T: rows in 3 groups, each row roughly a mix of its group's directions (some rows in no group)
T (94 x 11)
[[ -2  10  -6 -14 -31  -2 -14   3  35 -26  16]
 [  1  -8  -4 -12   7 -16 -32   4  19 -39 -16]
 [-37  13  18 -14  10 -27  -7 -25  -9   4   1]
 [ 10  18   6   9  13 -11  32  18  35   3 -16]
 [  3  12  31  40  -5  15  12   8  11  14  14]
 [ 27  -5  17  -2   0  -5  -3 -25  -3   9 -43]
 [  5  16   7   2  16   2   1  44  25 -19 -12]
 [-26  -5   4  28  34 -21   3  -2  19   1 -14]
 [ 15   6  16  37 -26 -14   6  14   0  -8  24]
 [-28  -3  -4 -20 -19   7 -12   0  38  -6  21]
 [-17 -28  -3   0  30  -3  -9  14 -12   3 -35]
 [ 13 -17  16  10 -24  -8   5  -5 -10  19  41]
 [-21 -16 -29 -17 -29  -5   8 -26  -4  11   8]
 [ 50  17   1  16   6   5  16 -10   6  12   1]
 [-24   4  21  22  34 -30   1   1  -8   5   2]
 [ 11  29   1   5 -28   3  15 -12  20   0  34]
 [ 30  32   9  -8   0   0  38  -4 -12   1   4]
 [ 18  -3  -3  -9  11   0 -17 -29 -42 -16  -2]
 [-23 -14  -3 -15 -24   5 -12 -33  12   9  26]
 [ 28 -13  -3   0  -1  -9  -3 -25  -3  -2 -45]
 [-19   4 -31 -37  12  -9 -10   8  -6 -22  -6]
 [-27   9  11   8  20  34   8   9  13  21  20]
 [-12  15  12  10 -14  -1  29  23  23  27  17]
 [-26  23  14  -2  -3  10   4  27  -1   5  38]
 [-29 -30   2  -5  18  -6 -26  10 -22  -2 -18]
 [ -2  15  -4  10   4  12  50   3   7  23  -8]
 [ 13  -1   4 -11 -17   0 -34 -16 -28 -11  27]
 [-34   2 -24  -3  15  30  -9 -19  -2 -11 -14]
 [ -9  -7 -16   0  -9   6  -3 -42 -33  15   6]
 [-22   1 -18 -13  20  26  -7 -12 -28  -4 -26]
 [ 29  -8  -3  24 -19  -7  12  -9 -10 -10 -37]
 [  0 -13 -10  12   8   6   7 -39 -37  10 -13]
 [  4 -13 -15  25  20   2   1  -1  38   4 -28]
 [-22   6 -34   4  17 -32  13   0  -5   7  20]
 [ 23   1   4  -8 -24 -32  15  33   8   7   8]
 [  7   7  15 -21  11  -4   0  47   9  -9 -19]
 [ 22  10  16  -2   3 -17   7  47  16  -7  -4]
 [ -2  18  10 -31 -32   7  17  25  -3  -1  17]
 [ 16 -17 -18 -23   6 -11  -8 -24  -7  -6 -37]
 [ -8  -8  22  -4 -18   0 -15 -13  34   2  34]
 [ 11  13 -11  -6  22  -3  24 -19   2 -28 -31]
 [ 16   8  12  44  15   6  -5 -27  -4   0  13]
 [ 10  18  19  19  22   5  -7  28  28 -18  -1]
 [  8  24   4  30 -19 -15   6  26   0 -28  -1]
 [ -3  -4 -15   5  19  12   4 -22 -41   4 -26]
 [-27   6  -9  11   1 -13  -1  -9  43 -24  -1]
 [ 23  11  17  30 -21   1  17   2  -9  -4 -32]
 [  3  -6 -25  -4 -18  12 -12  -8  41 -24  -8]
 [  4   3  -9  26  28  14   3 -22 -32   0 -21]
 [-21   6 -24  -9  20  15   8  21   6 -18 -33]
 [-23 -24   3 -12 -10  -7 -42  20   5 -11   3]
 [ 12  -6  26  35 -13  -1   4   0   8  17  34]
 [ 10 -29  13   1  -2   0  -4 -24   2  30  32]
 [ -5  29   3 -14 -32  -1  12  -8  11 -17  31]
 [  5   8  32 -14  -3  -1 -21  25  28  -3  22]
 [  9  11  39 -16   4   4 -27  22  11  -1  18]
 [  8  23  20  11  13   7 -16  27  31 -15  13]
 [ -2 -16 -19  43  18  14   5   1  24  -7   5]
 [-15 -13   4 -35  23   9 -14 -20   6  26  11]
 [ 35   4  -7 -18 -34  20 -12   1  -5   0  17]
 [ 32  15  16  -2 -11 -25   1  35  -2   6  12]
 [ 27  -3  18   8  -2 -25  18  34  19  -3  -5]
 [  0   9  15 -22 -29 -19  -3  11 -22   2  33]
 [ 17  20 -10 -12 -31  18  13 -25 -10  -6  23]
 [-32   4  11  17  -3  -1  24  15   5  34  16]
 [ 33  -1  -1 -27 -28  17 -16   7 -19   0  12]
 [  6  15  27 -28 -28 -17  -3   3 -25   8   8]
 [-21  17 -28 -22   3 -10  -5  25  -5 -30   3]
 [ 22   8  17  15  -9   4   9   9 -13  39  27]
 [-14  25  32 -25 -11  -2  -4  14 -11  13  23]
 [-21  19  -3  12 -16 -10   0 -20  29 -15  30]
 [-19 -26   2   8  32  -8  -8  17  -7   9 -31]
 [ 22 -29 -30  -3 -19 -16   5 -14 -17 -13 -13]
 [  0 -11  -1   7  -9   2  -5 -45 -30  18  12]
 [ 19 -20 -13  47   5  -2   2  -7  20 -10  -2]
 [-22  10   0  -2  25  35 -25 -20 -13  -7  -7]
 [-34 -16 -13  -5   2  23  -5 -38   2  -2  -4]
 [ -8  18 -17 -10  23  -2 -10   6  11 -24 -39]
 [-19  12  -2  -5  29  34 -23 -10 -16  -9 -14]
 [  5  -1  34  25  -5  23  14  -6   3  32   9]
 [  9   1 -12  49  -1   1   9  13  15 -22  -4]
 [-32   3 -16 -40  15  10  -5   7  -5   3  17]
 [ -5 -14 -26 -16   6  14  -3 -13   6 -29 -35]
 [ 32  20  15   0  -2 -20  -1  39  -5   2   8]
 [  8  12 -19  -8 -32  16   3 -14  32 -19  11]
 [ -6  30  33 -12 -20  -9  -2  21 -11   3  21]
 [-24 -23   6  -5  25 -14 -23   9 -24  -6 -20]
 [-19   8   9  12   9 -19  15  23  43   0  -4]
 [ 28  26   6   7 -20   5  23   5  21  14  23]
 [-20 -21   6 -12 -10 -10 -39  27  12  -8   4]
 [ 25 -31 -27  11  -8 -13   2 -21  -4 -11 -21]
 [ 19   4  34  14  -3 -10  -8  12  31  -2  25]
 [-12  -6 -18  11   3  15  -3 -44 -29   8  -1]
 [ 12 -26   6  16 -10 -15  -7 -10   5  12  44]]
which group is each row in? (one row of each group first)
[  4 -19  -7 -12  -8  14 -29 -16 -41   0   6] => (118)
[-15 -15   3  -7  21   5 -15  -9  17  20  42] => (44)
[ 10   0 -24 -17 -26 -28  21  23 -14  10  -4] => (129)

[  5 -10 -12  49  13   6   3   3  26 -11   5] => (44)
[ -3 -10 -25  13  -8 -21  -5  15   5 -24  38] => (44)
[-10  -1 -10 -23 -13 -11  11  38  31 -10  -7] => (129)
[  7 -16 -23  40  16   1  -1  -4  26 -16  -3] => (44)
[ 11   9  10  33 -29 -14   9  19  -4 -12  25] => (44)
[-26 -13  11  -9 -19  -9 -36  13  -6  -2  25] => (118)
[-21  -7  -7   6  17  -1  23  18  29   3 -32] => (118)
[ -3   3  -2  40  18  27  13   4  19  -1 -19] => (44)
[-29 -16  -4   2 -12  11  -4 -28  36  -6  15] => (129)
